In the data rows, 128 means zero.
Here are some points:
[131 153 156  90 124 159 198  92 113 138 109 127 168 105  68 115]
[115 126 184 112  65 108 184 112 104 136 192 119 135 172 129  87]
[162 176  97 127 111 125 149 181 103  93 138 201 117 135 135 124]
[147  86 141 170 158 137  96 142 162 156  79 112 142 186 131 145]
[164 142  99  99 132 169 158 111  81 108 116 155 165  81 141 162]
[ 78 143 118 122 158 185 117 132 114 100 116 192 173 120 173 155]
[ 85 107 128 190 127  65 130 159 135 136 164 131  68 121 158 190]
[109 123 148 155  79 135 140 136 152 108  64 114 176 155  70 111]
[ 79 110 118 149 168  97  95 110 120 160 126  72 130 151 151 145]
[118 172 116  56 104 185 168  89 106  91 115 127 154 161  91  97]
[123 140 210  94  97 137 154 151 154  90  88 107 125 155 159  90]
[171 123 108 163 182 116 107  99 129 206 131 112 111  92 119 146]
[ 80 106 109 186 103  67 105 106 133 197 117  61 136 166 148 134]
[ 94 106 175 122  95 122 181 115 135 169  92  86 123 169 161  80]
[183 152 101 134 196 132  74 149 136 109 132 175 106  83 118 141]
[143 139 159 120  90 132 180 144 114  82  98  84 172 118  68 127]
[ 60 129 168 159  60  98 110 170 164 130 140  90  86 107 172 141]
[117 179 175 111 148  87 125 122 169 129 101 135 186  70 131 107]
[125 158 150  83  83 114 143 168  66  83 103 159 163 108  78 108]
[119  73 125 120 167 140  99 147 185 119 135 114  88 129 161 158]
[158 152 146 105  99 129 191 129  94  91 110  90 173 111  76 123]
[118  98 142 211 144  87  97 114 144 153 150 144  90 103 126 185]
[ 72 104 108 126 162 137  84  94 105 139 162  94  76 116 166 153]
[117  91 125 178 124  74 107 127 142 174 145 102 157 165 132 150]
[153  82  97 127 140 142 143  79 105 124 174  96  76 107 117 164]
[113 106 176 128  98 124 194 132 135 159  78 107 117 174 138  66]
[ 91 148 158 142 175 152  91 147 131 108 126 204 157 101 174 128]
[183  90 133 116 135 181 157 121 125  99 126 143 160  87 127 137]
[142 155 125  80 135 165 174 114 114 169 185  90 141 153  92 129]
[124 157 106  80 102 163 190  80 101 137 116 130 156 146  71 131]
[148  83 125 153 161 102  84 129 107 156 180  94 154 132 128 153]
[140 157 145  83 139 133 149 163  99  83 115 141 191  88 116 125]
[198 150  84 126 165 126 119 147 186 148 140 132  92 132 116 138]
[117 104 124 172 149  76 123 150 190 111 136 130 118 146 166  78]
[125 141 154 152  62 103 108 176 125  51 131 127 142 169  97  86]
[154 171 120  89 121 139 167  69  85  87 152 170 115 150 149 113]
[ 85 125 172 145  66 146 163 138 168 140  79 129 118 129 161 153]
[ 91 100 121 164 165  88 114 140 194 113 135 127 109 137 178  90]
[ 76  94 120 155 173 107 105 141 196 117 133 117 105 132 180 117]
[113 133 182 117  92  96 130 144 156 105  91 128 194 141 115 105]
[122 152 160 114  68 115 126 176  94  59 123 154 153 145  79  98]
[126 180 159  93 155 111 127 137 166 114 105 141 170  84 158 133]
[ 83 121 125 161 129  75 139 147 152 103  77 132 144 131 145 148]
[ 95  83 106 121 157 150 103  79 108 131 163 118  65 127 154 170]
[104 157 129  63 126 137 189 160 104 126  87 120 123 182  89  85]
[150 161 151  94 115 126 178  95  57 100 163 156 115 148 150 106]
[125 112 118 173 126  76 118 208 101 101 144 146 111 140 166  73]
[105 131 179 140  98  88 128 130 157 126  83 139 179 147 139 104]
Then 16 other points, each followed by its number:
[ 67 121 118 135 166 116  79 106 108 145 157  76  96 111 169 131] 0
[189  84 113 107 125 171 157 132 127  87 119 125 170  93 110 121] 1
[137 118 130 177 124  72 124 164 182 102 141 140 127 153 149  77] 2
[177 133  87 103 112 186 134  80 114 189 144  79 148 160  93 136] 3
[100 116 157 164 120  79 115 123 132 161 102  80 118 148 158  82] 4
[116 132 167 109  86 106 134 172  78 104 107 121 181 150  97 125] 5
[173 155  87 143 128 131 166 166  79 105 136 204 117 131 141 138] 6
[153  71 112 103 168 142  97 151 175 125 139 118  79 130 144 155] 7
[162 147  76 124 122 152 124  68 126 120 146 185 131 144 151 130] 8
[154 153  77 110 106 120 173 120  56 124 119 177 112  71 131 142] 9
[171  88 104 133 150 143  84  94  76 165 181  90 134 100 115 137] 10
[183 104  90 114 115 183 112  83 103 192 124  81 143 167  94 139] 11
[181 137  79 125 121 147 176  82 126 121 128 132 166  93 111 118] 12
[ 78 143 141 134 153 165 154 128 121 142 167 129  81 120 156 159] 13
[121 118  95 109 156 177 139 146 121  89 122 176 166 125 174 192] 14
[144 162 123 147 167 137  88 121 139 163  91 142 158 171 144  72] 15
Which three of these numbered points are nearest to each point below, looking only along the 2 directions in which the first points spread most? Their numbers follow each, nearest first.
[150 137  92 107 154 165 137 152 135  86 123 166 164 123 168 189] > 14 11 8
[132  76  98 123 147 149 135  67 103 118 156 140  64 123 133 175] > 10 13 7
[ 89  83 123 139 173 128 102 144 188 113 134 113  99 127 170 142] > 0 7 13
[146 141 169 109 105 118 177 131  47 116 160 148 117 145 154  99] > 1 12 6
[183 176 119 115 161 126 115 142 178 144 153 156  87 119 101 133] > 14 11 8
[129 175 135 145 173 113  88 123 151 152  97 143 182 156  99  80] > 15 2 13
[106 162 181 149 109 100 136 168 103  78 127 137 154 176  57  80] > 5 15 2
[ 97  86 175 105  85 109 154 192 122  88 150 117 114 125 171  89] > 2 4 5
[173  76 124 128 133 175  89 122 108 187 109  91 135 180 110 142] > 13 15 11
[125 154 184  71 123 143 174 152 120  78 104 103 140 166 140  86] > 5 1 15
[147 128 127 171 109  79 102 204 108 106 147 153 112 147 156  76] > 2 15 4
[163 121  76 128 119 128 173  91  68 122 141 169  89  86 124 160] > 8 14 3
[ 87 146 162 138 163 169 136 122 125 154 163 100  85 117 165 145] > 13 7 0
[159 151 104  90 119 183 160  91 121 175 167  88 144 156  90 133] > 12 6 9
[ 85 116 120 187  85  80 109 109 138 186  72  83 120 182 144 107] > 4 2 15
[ 89 128 101 114 154 186 131 134 115  93 118 186 171 126 176 177] > 11 14 8
[160  80 133 144 147 164  89 139 136 179  98  99 136 182 121 149] > 13 15 0
[131 167 149  72 144 143 157 137  68 122 133 167 120  56  86 106] > 12 1 9
[143 163  79 113 109 178 126  87  95 118 167 114  58 120 108 114] > 8 3 14
[137 173  91  90 115 178 136  92  84 120 163 141  60 100  98 107] > 9 12 3
[ 87  89 108 187 123  63  93 108 129 188 170  68 134 139 143 156] > 0 7 2
[150 162  82 102  96 181 131  70 115 114 122 164 164  59 120 121] > 9 12 1
[154 165 106  97 158 151 133 153 150  89 120 155 162 116 166 174] > 11 3 6
[159 166  92 101 118 147 144  62 115  96 144 182 125 149 150 121] > 12 9 6
[131 168 170 118 160 121 108 136 165 116 152 176 129 111  83 136] > 11 15 14
[135 176 125 106 151 146  96 132 166 128  71  96 107 171 178  81] > 15 2 4
[106 121 125 135 156 150  87 140 133 140 161 128  73 120 128 199] > 7 0 13
[141 171 105  79 110 183 150  79 101 103 116 156 190  89  93 115] > 12 1 9
[157 174 152 117 158 120 109 137 170 129 153 174 105 110  92 130] > 11 14 13
[ 88 140 187 150 103  94 113 132 187 111  95 104 109 121 176 157] > 4 2 15
[165 107  84 128 136 171  88 117 106 178 164 100 122  94 129 163] > 10 13 8
[173 127  82 122 103 153 151  54 123 164 139 137 155  94  87 129] > 3 9 6
[ 85 149 138 130 170 176 100 136 121 105 120 197 171 111 173 137] > 11 14 13
[156 147  94 159 133 151 141  85 142 181 137 147 128  77 112 123] > 14 11 8
[109  79 113 134 159 139  97  95 110 147 160  70 112 115 132 169] > 7 0 13
[ 98 103 113 167 140  77 129 208 113  95 145 140 102 139 180  77] > 2 4 15
[182  85 102 117 124 182  95 100  95 188 116  85 139 171 101 140] > 11 14 8
[172  95 142 141 143 180 139 102 128 110 130 154 148  88 130 153] > 14 11 8
[181 117  71 120 171 154  95 147 146 123 142 140  66 113 114 135] > 10 13 7
[136 149 120 142 155 157 103 112 121 165  80 129 133 166 178  73] > 15 13 2
[191 111  73 104 126 157 134 139 154  95  96 111 174 105  83 125] > 1 12 6
[ 73 125 134 143 165  95  88 112 117 153 144  70 111 117 171 113] > 0 7 2
[142 179 133  91 162 132 131 147 160  99 113 144 167 102 162 153] > 6 11 1
[151 170  99 103  99 117 146 171 107  89 123 209 109 126 125 124] > 1 12 6
[133 172 119  73 134 167 150 113  75 123 151 161  82  70  95 106] > 9 12 3
[116 156 149  62 116 114 181 164 125 133  78 111 104 184 108  68] > 5 15 1
